In the data rows, the value 128 means zero.
Some points:
[105 133  85 190 131 142 112 138 166 115 116 136  95 151 115 126 101 101
 104 122 128 114  99 156 145 255 105 124  97 133 114  88 136 110 105 141
 121 159 146 122 188 158 127 255 106 133 150 107 120  96 139 116  88 136
  64 124 132 116 183 122 101 118 102 119]
[136 161 153 185 150 162 147 255 133 167 160 127 123  30 116 142  64  70
 116 152 133  82 143 242  89 163 180 138 114 136 138  93 126 138 110 145
 106 127 155 122 127 127 116 104 134 140 151 145 163 155  63 142 172 109
 118 146  99 127  70 129 124 121 128 131]
[172  96 129 158 130 157 154 159  93 139  82  97 180 103 104  31 125 151
  88 127 131  84 114 104 116  57  79  80  57  90 115 108 165 150 136  98
 170 121 120  97 186 150 118 112 139 120 226 125 117  94 149 113 110 112
 131  76 196  89 142 144 147 144 139 113]
[155 141 118 141 172  50 147 135 206   0 123 131 167  91 178  92 118  41
  90 125 126 113 135 127 123 126 109 127 101 125 158  87  93 205 129 122
 114 153 161 148 125 151 130 131 105  85 145 141 187 139 142 130 103 138
 120 133 118  50 112 124  88 166  92 173]
[102 119 102 107 182 180 111 117 142  98 165 111 104 132 145 151 112 115
 181 123 135  90 171 126  77 160 108 145 111  97 176  35 211 142 101 149
 118 146 166 113  90 136 135 129 163  98 112 105  43 121 142 120 225 129
 113  92 170 128 115 115 120 169 117 180]
[138 166 116 124 181  99 132 140 137 114 110 122  57  55 119 125 208 107
 121 146 160 140 145  79 142  85 120 110 156 129 111 115  44 163 137 167
 130 147 126 117 112 140 112 255 138 115 106 160 111 124  80 102 171  88
 108  77 141 152 109 153 154 102 130 168]
[163 140 169 111 144  97 164 158 165 143 153 175  92  83 117 123 120  97
 132 110 157 156 135 103 104  62 138 118 161  86 108 117 187  58 140 146
 126 158 138 111 138 154 152 125 171  64  66  85 111 114 116 120  18 179
 120 142 128 121 136 135 107 122 111 148]
[ 83 106 133 143 147 110 116 100 168 164 167  85 170 124 119 137 109  81
 119 104  99 132 169  93 120  63  90 172 156 158 115 115  40 150  87  94
 169 145 151 153 139 131  61 138 143 133 113 116 140  36 106 107  94 139
 133 113 142 125 135 108 131 126  95 163]
[186 102 106 162 126 103 123 107 149 153 111 112  70 113 127  93 219  43
 100  91  94 173 118 114 126 100 113  91 156 123  84 165 171 147 134 131
  92  93 138 107 107  51 134  71 142 148 153 122 159 144 117 123 175  98
  81 141 171  77 173 112 147 155 102 148]
[103 204 150 145 165 111 254 106 121  84 146 140 176 133 117 124 138  94
 144 175 113 113 197 118 154 195 148 177 113 100  94 107  82 162 104 153
 104  75  99 100 121 112 142  83 119 114 163  77 120 125 110 129 123 123
 121 134 158 136 138 122 136  87 170 135]
[159 125 132 154 170 121 147 111 125 138 109 140  74 114 100 118 129 134
  82 141 133  72 185  96 135  68  94 134 109 132 161 113 200 151 144 158
 135 164 114 134 159  91 142 114  95 208 124 141 143 141  57 117 150 184
 151 149 172 116 137 129 139 140 107 128]
[ 68 125 153 146 152 113 174 151  86 168 102 183 146 120 154 160 254 106
 138  71  74 126 175 109 155 176 156 142 134  97 124 108  84 151 143 148
 152 151 142 155 129 150 155 207 123 125 104 129 183 168 255 136 183 111
 151 106 104 101 128 116 117 181 101 108]
[136 141 145 160 161 168 126 136 146 160 104 147 101 179 143  41 142  94
 166 128 121 169 135 151 109  78 131 121  48 175 131 122  80 162 113 152
 158 154  85  63  83 131 142 138  90 120 120 202 122 126 122 132   3 134
 146 144 120 133 127 121 108 105  85 163]
[157 114 147 106  95  66 123 125 151 122 221 185  86 154 145 127 123 148
 200 119 125 118 150 191 145 137 104 140  94 144 126 136 164 130 158 140
 182 145 137 115 171 154 131 129 132 182 223 148 113 176 114 128 105  95
  95  86 111 192 103 163  93 142 118 147]
[137 142 123  90 196 113 143 167 167 152 111  99 164 166 173 154 184 204
 154  55 150 134 147  38  96 196 159 139 125 114 147  90 107 140 148 151
 168 162 180 173 142 156 148 103 115 106 111 129 126 118  66 128 117  94
  58 116  92  84 109 116 111  87 129  83]
[146 116 135 134 178  71 115 128 161 148 109 120  89 184 105 176  79 102
 114 134 111 115 130  87 123  85 252  74  98 130 114 123 109 157 138 111
  84 164 113 128 127 110 115 118 142  95 214 139  50 120 141 104  98 175
 116 144 157 135 122 137 124 138 106 104]
[110 128 115 151 126 140 114 124 167 156 112 126  17 128 161 109 131 102
 134 175 182  81 182 123 194 129  86  87 166 104 148 113 154 137 146  81
 162 104 150 128 143 146 135 120 117  73 140 120 108 127 119 110 110 119
 108 138 115 130  78 133 158 157 130  87]
[ 77 150 149  99 174 122 120 110 113 133 166 130 126 146 109 129  89 125
 135 109 123 186   0 184 203 113 106 118  72 108 181 133 132 147 132  98
 115 188 118 109 156 115 136 123  94 114 105 165 131  73 115 126 134 164
 169 127 112  74  96 139 132 198 139 148]
[ 92 103 123 148 119 107 155 131  68 162 143 128  76 137 146 152 125 112
  63 144 169 149 131 100 110 161 170 108  72  78 155 104 117 135 128 139
 175 117 130 154 175 189 121  89 129 125 136 148 160 143  85 127 119 174
 146 126 130 113 164 111 117 135  96 255]
[213 233 172 126 123 150 102 135 120 126 141  95  59  81 142 120  93 107
 128 134 111 183 160 113 162 173 119 154 148 117 127 133 198 135 103 140
 187 151 115 166 127 114  97 105 106 121 146 174 143 123 165 128 108 123
 112 135 145 146 150 133  91 137 209 144]
[ 96 107 147 134 156  87 145 127 124 143 122 117 119 129 131 123  96 110
 129 166 255 158 132 153  89 106 117 152 157 124 160 116 120 124 112 171
 103 171 124 124 140 112 137 117 112 123 147 137 171 119 255 115 185 116
 106 126 153 151 133 114  44 133 120 115]
[147 140 130 219 104  56  66 157 131 150 126 136 212 201 108 151 127 122
 131 130 136  72 120 132 166  85 116 123 106 149  94  98 147 127 128 167
 134 124 131 127 124 148 108 116  83  80  68 151 159 139 179 141 109 137
 113  96 125  82 125 150  84 125 133 201]
[ 92 105 109 155 121  58 119 136 110 136 159  81 182  94 121 118  68 145
 109 200  42 150 132 161 144 103 115  82 129  53 162  97 223 130  98 159
 152  98 120 117 118 131 219 153 153 142 159 202 127 148 115  84  83 122
 124  92 120 182 118 135 116 133  72  80]
[126  72 182 143 118 132 101 127 121  90 185 103 119 143  71 104 131  89
  57 158 106 130 153 112 122 133 137 119 122  79 143 163 110 121 132  56
 141 119 174  36 149 119 162 157  93 116 124 153 118 171 158 112  70 131
  99 142 137 135  93 124 133 130 144  91]
[148 142 145 129 137 157 129 139  99 114 140 139  79 122 155 128 159 155
  55 180  84 104 117 155 129 108 103 145 177 115 159 114 110 157 129 108
 122 154  71 107 148 109  90 111 141 125 146 129  99 196 139 131  67 170
 115  75  96  99 143 136  53 129  87 132]
[139 136 119 135 147 136 147 103 146 160  82 161 120  85 127 140  37 135
  83  70 144 118 112  89 113 140 111 135 105 112 127 136 127 226  89 152
 151 126 138 104  82 140 118 100 124 111  76  82 142 176 132 116 137  97
  88 163 118 180 107 145 115 157  85 137]
[121 132  67 123 141 112 131 135  82  94 137 113 102 139 161 113 159 173
  73 148 112 133 151 159 113  93 124 113  26 246 104 168 204 167 140  96
 103 135 137 126 152 103 116 115 137  99  61 139 108 121 142 122 134 128
 136 104 109 156 125 124 155 105 137 117]
[134  74   0 156 125 149 198 105 113 113 147 112 110 136 123 103  87  77
 169 141 120  87  99 127 126  39 167 168 156  92 142 137  87 129 145 118
 148  99 136 146 107 144  95 152  89 111  88 164 144 180  89 177 150 144
 102 158 122  91 164 125  82 116 156 123]
[ 69 114 167 154 163 112 182 188 130 108 117 109 117 114 130 106  51 126
 161  53 102 114 123  91 111 127  60 135 136 135 127 100 116  90  94 112
  37 155 126 107 168 115  96 121 110  87 159 216 133 206 160 127 104 148
  92 133 126 118 169 122 121  90 141 181]
[155 114 134 163 195 151 120 114 141 155 142 138 192 148 135 122  95 108
 177 177 143 158 147 127 167 187  96 123 133 102 141 161 241 188 141  86
  68 154 103 123 123 147  78 169 126 135 112 127 131 145 109 126 104  95
 122  99  69 143 115 117  92 128 115 152]
[166 119 143 142 131 103 138 111 167 135 107  92  79 153 115 121 159 112
 139 120 134 113 128 133  76 149 107 133 126 123 131 139 107 103  98 117
 104  71 141 122 118  73 105 153 152 116 163 140 181 137  95 173 120 160
 255 139 112 146 121 128  86 126 108 118]
[135 136 118 155 125  82 160 125 206 160 113  93 189 107 168 109 217 149
  96 133 221 172 138 202 171 175 152 174 104  86 117  74 116 110 127 108
 139 137 166 125  82 100  95 167 119 141 118 143  81 195  69 129 117 159
 159 133 151 129 147 114 155 124 116 101]
[ 96 122 127 133 142 247 125 115 122  93 106 110 155 131 113 161 188  99
 135 167 132 114 108 125 145  98 129 110 133 157  84  83 145  57 104 109
 109 177 137 156 153 118 193 127 132 127 159 124 162 151 106 129 149 113
 122 212 114 151 134 135 120 126  76 132]
[129 143  98 126 136 128 155 144 198 177  87 122  78 114 120 124 137  91
  83 176 102 135  84 107 151 120 124 113 125 100 114 116  87 142 153 137
 112 176 144  90 147  93 139  60 134 124 100 141  59 129 113 109 155   0
 248  87 165 136 141 119  90 115 126 150]
There is one direction along which these points spread out most. Take the direction at right angles to it along which they spread out most. Go by this last direction. Where along it does each point below lie, from 0 to 99? The average is 50, and the first point in the table lies past the average. One standard deviation of the points above along it is 16.
[126  72 182 143 118 132 101 127 121  90 185 103 119 143  71 104 131  89
  57 158 106 130 153 112 122 133 137 119 122  79 143 163 110 121 132  56
 141 119 174  36 149 119 162 157  93 116 124 153 118 171 158 112  70 131
  99 142 137 135  93 124 133 130 144  91] : 49
[121 132  67 123 141 112 131 135  82  94 137 113 102 139 161 113 159 173
  73 148 112 133 151 159 113  93 124 113  26 246 104 168 204 167 140  96
 103 135 137 126 152 103 116 115 137  99  61 139 108 121 142 122 134 128
 136 104 109 156 125 124 155 105 137 117] : 42
[163 140 169 111 144  97 164 158 165 143 153 175  92  83 117 123 120  97
 132 110 157 156 135 103 104  62 138 118 161  86 108 117 187  58 140 146
 126 158 138 111 138 154 152 125 171  64  66  85 111 114 116 120  18 179
 120 142 128 121 136 135 107 122 111 148] : 46
[137 142 123  90 196 113 143 167 167 152 111  99 164 166 173 154 184 204
 154  55 150 134 147  38  96 196 159 139 125 114 147  90 107 140 148 151
 168 162 180 173 142 156 148 103 115 106 111 129 126 118  66 128 117  94
  58 116  92  84 109 116 111  87 129  83] : 62
[134  74   0 156 125 149 198 105 113 113 147 112 110 136 123 103  87  77
 169 141 120  87  99 127 126  39 167 168 156  92 142 137  87 129 145 118
 148  99 136 146 107 144  95 152  89 111  88 164 144 180  89 177 150 144
 102 158 122  91 164 125  82 116 156 123] : 36
[110 128 115 151 126 140 114 124 167 156 112 126  17 128 161 109 131 102
 134 175 182  81 182 123 194 129  86  87 166 104 148 113 154 137 146  81
 162 104 150 128 143 146 135 120 117  73 140 120 108 127 119 110 110 119
 108 138 115 130  78 133 158 157 130  87] : 46
[ 83 106 133 143 147 110 116 100 168 164 167  85 170 124 119 137 109  81
 119 104  99 132 169  93 120  63  90 172 156 158 115 115  40 150  87  94
 169 145 151 153 139 131  61 138 143 133 113 116 140  36 106 107  94 139
 133 113 142 125 135 108 131 126  95 163] : 37
[ 92 103 123 148 119 107 155 131  68 162 143 128  76 137 146 152 125 112
  63 144 169 149 131 100 110 161 170 108  72  78 155 104 117 135 128 139
 175 117 130 154 175 189 121  89 129 125 136 148 160 143  85 127 119 174
 146 126 130 113 164 111 117 135  96 255] : 49
[148 142 145 129 137 157 129 139  99 114 140 139  79 122 155 128 159 155
  55 180  84 104 117 155 129 108 103 145 177 115 159 114 110 157 129 108
 122 154  71 107 148 109  90 111 141 125 146 129  99 196 139 131  67 170
 115  75  96  99 143 136  53 129  87 132] : 47
[ 96 107 147 134 156  87 145 127 124 143 122 117 119 129 131 123  96 110
 129 166 255 158 132 153  89 106 117 152 157 124 160 116 120 124 112 171
 103 171 124 124 140 112 137 117 112 123 147 137 171 119 255 115 185 116
 106 126 153 151 133 114  44 133 120 115] : 63
[157 114 147 106  95  66 123 125 151 122 221 185  86 154 145 127 123 148
 200 119 125 118 150 191 145 137 104 140  94 144 126 136 164 130 158 140
 182 145 137 115 171 154 131 129 132 182 223 148 113 176 114 128 105  95
  95  86 111 192 103 163  93 142 118 147] : 74
[ 96 122 127 133 142 247 125 115 122  93 106 110 155 131 113 161 188  99
 135 167 132 114 108 125 145  98 129 110 133 157  84  83 145  57 104 109
 109 177 137 156 153 118 193 127 132 127 159 124 162 151 106 129 149 113
 122 212 114 151 134 135 120 126  76 132] : 46
[136 161 153 185 150 162 147 255 133 167 160 127 123  30 116 142  64  70
 116 152 133  82 143 242  89 163 180 138 114 136 138  93 126 138 110 145
 106 127 155 122 127 127 116 104 134 140 151 145 163 155  63 142 172 109
 118 146  99 127  70 129 124 121 128 131] : 67
